Each row has a name. Each question is about the rows just above it.

[36 -6 34 15 30] -> Satiz
[ 36  -6 -52 -37 -57] -> kudoz
[-47  -8  30  11  14] -> zeze
[ -8  -1 -66 -49 -87] -> Rarat
[-27   7 -25  -1   3] -> dop
Count the entries of [ 36  -6 -52 -37 -57]: | 5
[-47] with +1 step of 1 on every entry: | [-46]
Among the named rows, does one hold [ -1 -66 -49 -87] next to each other, in this order? | yes
[34] with +1 step of 1 on every entry: | [35]
Move every entry of [-47  -8  30] by +1 step of 1. | [-46  -7  31]
Among the named rows, does one hold [-6 34 15] next to each other, in this order? | yes
Among the named rows, does one hold [-87 -49] next to each other, in this order? | no

[ 53 -61  35  79  -9  24   3 -21 -16] = Mit
[ 57 -66  37  82 -10  23   4 -21 -19] = kog
[-27  33 -19 -46   7 -21  -4  15   7] = badom
[ 0  0  2  6 -3 10  2 -4  1] = vum
[ 18 -24  14  37  -7  22   5 -13  -4] = Rut
[-12  19 -12 -30   7 -22  -6  13   2] = Dit
[-34  38 -21 -41   1  -3   3   7  10] = zupen
[ -5 -66  37  82 -10  23   4 -21 -19] = zupi
[ 57 -66  37  82   4  23   4 -21 -19] = gava
How many entries does [ 0  0  2  6 -3 10] have? | 6
[ 23   4 -21] with +1 step of 1 on every entry: | [ 24   5 -20]
Does one of the named rows hold [23  4] side by side, in this order? | yes
[14 37 -7] with +1 step of 1 on every entry: | [15 38 -6]
[-27  33 -19] with +1 step of 1 on every entry: | [-26  34 -18]

[-10  69  36  37 -72  79  23 -10  66  50  76 -74  46 -14 -64] : fis
[ -1  21  19  36 -43  47  25 -16  22  98  49 -32  48  25 -71] : Vun
[-10  69  36  37 -72  79  23 -10  66  50  79 -70  37 -17 -68] : dored
Shift each entry of [47 25] by +1 times 1: | [48 26]
Does one of the named rows hold [48 26] side by side, in this order? | no
Count the entries of [-10  69  36  37 -72  79  23 -10]: | 8
[69] with -1 step of 1 on every entry: | [68]
Move every entry of [ 50  79 -70] by -1 step of 1. | [ 49  78 -71]
Shift each entry of [-74  46 -14] by -1 times 1: | [-75  45 -15]
Move every entry of [ 50  76 -74] by -1 step of 1. | [ 49  75 -75]

[ 93 -32  25  -8 -53  18 -43  18  62  76  52   3   4 -13 -39  24  -9  -8
 -22  43] = laman
[-42 -62   0  60 -17  18  15  71  45  27  38  33 -19  28 -10  63  34  27
  -4   4] = Deseg
[ 57  62  19 -36 -39  10 -53 -41  33  69  44  31  44 -67  13 -12  16   7
 -12  30] = zoto
[ 28 -20   6  52  12   2   0 -14  47  31   8  45 -28  18 -14 -17   1  -5
  10  36] = big
Among the named rows, does one hold [2 0] next to each other, in this order? | yes
Does one of the named rows hold [44 31] side by side, in this order? | yes
Move every entry of [-20] by +1 step of 1. | [-19]
Number of entries in [ 57  62  19 -36 -39  10 -53 -41  33]: | 9

